Each row has a name. After each piece below comes the name of the row it's from, unless a question asks for something else. Each question is about the rows just above it. Places in a row count from 1.

Columns, left to right: L D T J P E U S M R
veru: [152 102 123 106 150  92 100  95 140 117]
gebep: [147 105 128 105 136 105 105  97 139 123]
Ritos: [115 103 124 127  82 126 164 163 162 165]
Gata: [115 101 123 127  82 126 164  61 145 144]
kega: [103 164 126 124 127  82 115 166  96 150]
mumap: [ 74 146 116 143  78 160 160 166 148 150]
Teler: [151 148 125 115 168 124  71  70  74  73]
Go on from [126 164  61 145] to the end of its row. -> [144]
The rest of the row after [102 123]: -> [106 150  92 100  95 140 117]
[102] is at row and place -> veru, 2
[115 103 124 127  82 126 164] is in which row? -> Ritos
After [102 123 106 150  92], its row goes on with -> [100  95 140 117]
[151] is at row and place -> Teler, 1
Go on from [124  71  70] to the end of its row. -> [74 73]

Columns, left to right: X Y F N Q A G Z K
Fogu: [136 162 133 182 126 101 136 163 144]
zibo: [134 132 163 168 155  98 147 118 123]
Zimet: [ 73  99 168 118  98 155 147 163 118]
purad: [ 95 128 115 117 162 154  93 166 110]
reben: [ 91 139 169 131 147 129 129 118 120]
Vemos: [144 117 126 126 128 121 150 105 117]
rarot: [ 77 137  82 144 104 118 188 118 136]
After [126 101 136 163], its row goes on with -> [144]
which: [163 168 155  98 147 118] -> zibo

Columns, left to right: giv Gim tida zano siv far Deg nivu bip zakot
gem: [178 111  44 129 196 197 155  85 117 184]
Dal: [149 102  96  81  83 114  71 130 111  91]
Bugav: [ 98 161 139 157 122  97 151 114  92 174]
Bir: [ 79 178 137 177 115  86 162 167 136 148]
pubi: [ 96 171 137 154  99  88 147 115  75 178]
fazum: [148 113 175  94  80 114  80  98  78 129]
Tumet: [ 99 166 143 159 115 156 158 133 101 160]
dit: [145 116 161 101  91 121  90 108  87 125]
zunu: [142 135  84 146 165 142 156  62  84 204]
Lare: [170 103 123  98 111 155  97  78  92 148]
Pimen: [151 119 154 106  97 131  98  77  65 154]
Tapu: [145 115 170 101  77 110  80  93  74 134]
Which column holds this, read top down? [178 149  98  79  96 148  99 145 142 170 151] -> giv
[157] is at row and place -> Bugav, 4
Where in the named rows is [160]? -> Tumet, 10
tags:
[154] -> J367
[96] -> J625
[153] -> J412
[83] -> J546
[175] -> J476
[84] -> J410
[161] -> J515
[97] -> J172
[137] -> J88
Look up the entry of Dal at place 3 in the table: -> J625

Columns, left to right: W V B C H
sotu: [ 75  66  76 107 163]
pup: [ 70  45 165 158 142]
nir: [ 70  66  76 107 163]
tags:
[71] -> J719
[70] -> J307
[75] -> J589
[76] -> J859
Join nir by its entry at place 1: -> J307
[ 76 165] is in which column, read top down? -> B

Columns, left to right: nafe Zosof sumik zupu
vupum: [162 152 129 134]
Nemub: [ 89  97 121 138]
sus: [135 196  82 151]
rez: [112  96 184 172]
Teba: [136  64 205 122]
Row and place of [129] in the named rows: -> vupum, 3
key -> tag
[196] -> J599
[97] -> J300
[138] -> J942
Join Nemub by its entry at place 2: -> J300

Columns, left to right: Zifip vanan fis petis pozek kif maduz
savog: [164 152  51 117 156 139 108]
buluz: [113 196  85 153 167 144 119]
fivaz: [167 152  52 117  87 117 136]
zuza: [114 191 170 119 108 180 126]
After [152  51 117], its row goes on with -> [156 139 108]
The row with [167 144 119] is -> buluz
Which column holds [117 153 117] top down? -> petis
Which column holds this, read top down? [117 119] -> petis
tags:
[52] -> J258
[51] -> J801
[108] -> J24
[120] -> J449
[126] -> J580
[109] -> J64
[119] -> J359
Join savog by its entry at place 7: -> J24

Columns, left to right: Mepov megap rusez sas ladi
Zut: [180 143 168 127 135]
Vibur: [127 150  99 139 182]
boke: [180 123 168 127 135]
kuf: [117 127 150 101 124]
dep: [152  99 115 126 191]
lize: [146 123 147 137 147]
medov: [161 109 114 139 182]
Dad: [161  98 123 106 181]
dubo: [173 136 189  99 141]
[109  98] is in which column, read top down? -> megap
Table of tags by key:
[149] -> J392
[150] -> J308
[127] -> J352
[126] -> J900
[99] -> J164
[151] -> J79
The tag of Vibur, keyed by place 2: -> J308
Where in the named rows is [101]? -> kuf, 4
which: [127 150 101] -> kuf
Where in the named rows is [146]? -> lize, 1
which: [180 123 168 127 135] -> boke

Columns, left to right: simor fip zomo reruz Labep tibaf niku zuso molu ror
refir: [107 133 126  88 123 132 129 130 129 160]
Sofev: [134 123 117 123 127 130 133 122 151  81]
gul: [124 128 127 112 126 135 127 125 113 106]
zukop: [122 134 123 117 126 127 130 133 157 190]
liva: [157 126 125 136 135 128 126 135 115 139]
Repi: [158 114 131 187 135 121 126 131 104  98]
Ref: [107 133 126 122 127 130 129 130 129 164]
Where do [134 123 117 123 127 130 133 122 151  81] appear? -> Sofev
Go on from [123 127 130] to the end of its row. -> [133 122 151  81]
tags:
[132] -> J864
[129] -> J268
[133] -> J773
[124] -> J712
[128] -> J530
[123] -> J467
[127] -> J216
The tag of gul, keyed by place 2: -> J530
Where in the named rows is [136]? -> liva, 4
which: [134 123 117 126 127 130 133] -> zukop
Which column holds this, read top down? [127 128 121 130] -> tibaf
Row and place of [124] in the named rows: -> gul, 1

Columns, left to right: firuf Noteb foz Ludok tudug
revi: [ 59 118 131 113 123]
daku: [151 119 121 112 120]
Fala: [204 125 116 101 138]
bomis: [164 138 120 125 111]
lota: [204 160 133 173 124]
biru: [156 160 133 173 124]
tags:
[120] -> J104
[123] -> J672
[131] -> J448
Look up the entry of revi at place 3 in the table: -> J448
[151 204 164] is in which column, read top down? -> firuf

Columns, left to right: vek Saren zedo fudu Gade
vano: [ 91 104 109 161 185]
Ruze: [ 93  90  86 171 105]
Gomut: [ 93  90  85 171 105]
Makag: [180 149 169 184  79]
vovuv: [ 91 104 109 161  66]
Zuzim: [ 94  90 169 183  79]
Zor: [ 83  88  72 154 105]
Where in the named rows is [85]? -> Gomut, 3
which: [ 88  72 154] -> Zor
Table of tags by key:
[171] -> J466
[85] -> J663
[110] -> J610
[109] -> J487
[86] -> J327
The tag of Gomut, keyed by place 3: -> J663
The rest of the row after [ 90  85 171]: -> [105]
[180  91  94] is in which column, read top down? -> vek
Go on from [90 86] to the end of its row. -> [171 105]
Go on from [ 85 171] to the end of its row. -> [105]

Columns, left to right: Nokiz mebu vada laf dogi Bukes zabu Geb zus Vud
bakir: [111 157  93 164 152 112 121 118 119 134]
Besa: [111 157  93  94 120  82 121 118 119 134]
roduz: [ 88 130 125 163 152  82 121 119 119 141]
rof: [111 158  93 163 152 126 191 191  51  75]
After [164 152], its row goes on with -> [112 121 118 119 134]
The rest of the row after [ 82 121 119]: -> [119 141]
[157 130] is in which column, read top down? -> mebu
which: [ 93 163 152] -> rof
The rest of the row after [ 82 121 118 119]: -> [134]
After [163 152  82 121], its row goes on with -> [119 119 141]
[112] is at row and place -> bakir, 6

Columns, left to right: segi Gafo tiseg Bafud Sedu pusa
netis: [ 65 129 153 134 123 146]
sero: [115 111 115 133 123 146]
dizo: [109 128  91 144 110 150]
Vad: [154 131 124 134 123 133]
gisu: [112 129 136 147 120 133]
kuvoz: [153 116  87 120 172 135]
seb: [189 139 155 138 134 133]
Kirut: [128 176 135 123  82 133]
bib: [129 125 143 116 123 125]
gupa: [128  77 141 154 140 110]
Nere: [115 111 115 133 123 133]
The row with [109 128  91] is -> dizo
The rest of the row after [ 65 129 153 134 123]: -> [146]
tags:
[115] -> J705
[108] -> J447
[128] -> J544
[127] -> J225
[109] -> J141
Join dizo by its entry at place 1: -> J141
which: [128  91 144] -> dizo
The rest of the row after [ 87 120]: -> [172 135]
which: [ 65 129 153 134 123 146] -> netis
Which column holds this, read top down? [134 133 144 134 147 120 138 123 116 154] -> Bafud

Columns, left to right: nanav nobi nufo Lepom kiv Nutev komu
Dipil: [116 102 151 130 109 197 129]
Div: [117 101 151 130 109 197 147]
zak: [101 150 129 114 114 148 129]
nuli: [100 126  97 115 114  92 131]
tags:
[151] -> J924
[129] -> J45
[149] -> J271
[130] -> J86
[126] -> J893
[150] -> J65
[101] -> J679
Join zak by its entry at place 2: -> J65
Go on from [102 151 130] to the end of its row. -> [109 197 129]
Where do [102 151 130 109] appear? -> Dipil
After [114 114], its row goes on with -> [148 129]
Which column holds this, read top down? [129 131] -> komu
which: [130 109 197 147] -> Div
Go on from [101 151 130 109 197] to the end of its row. -> [147]

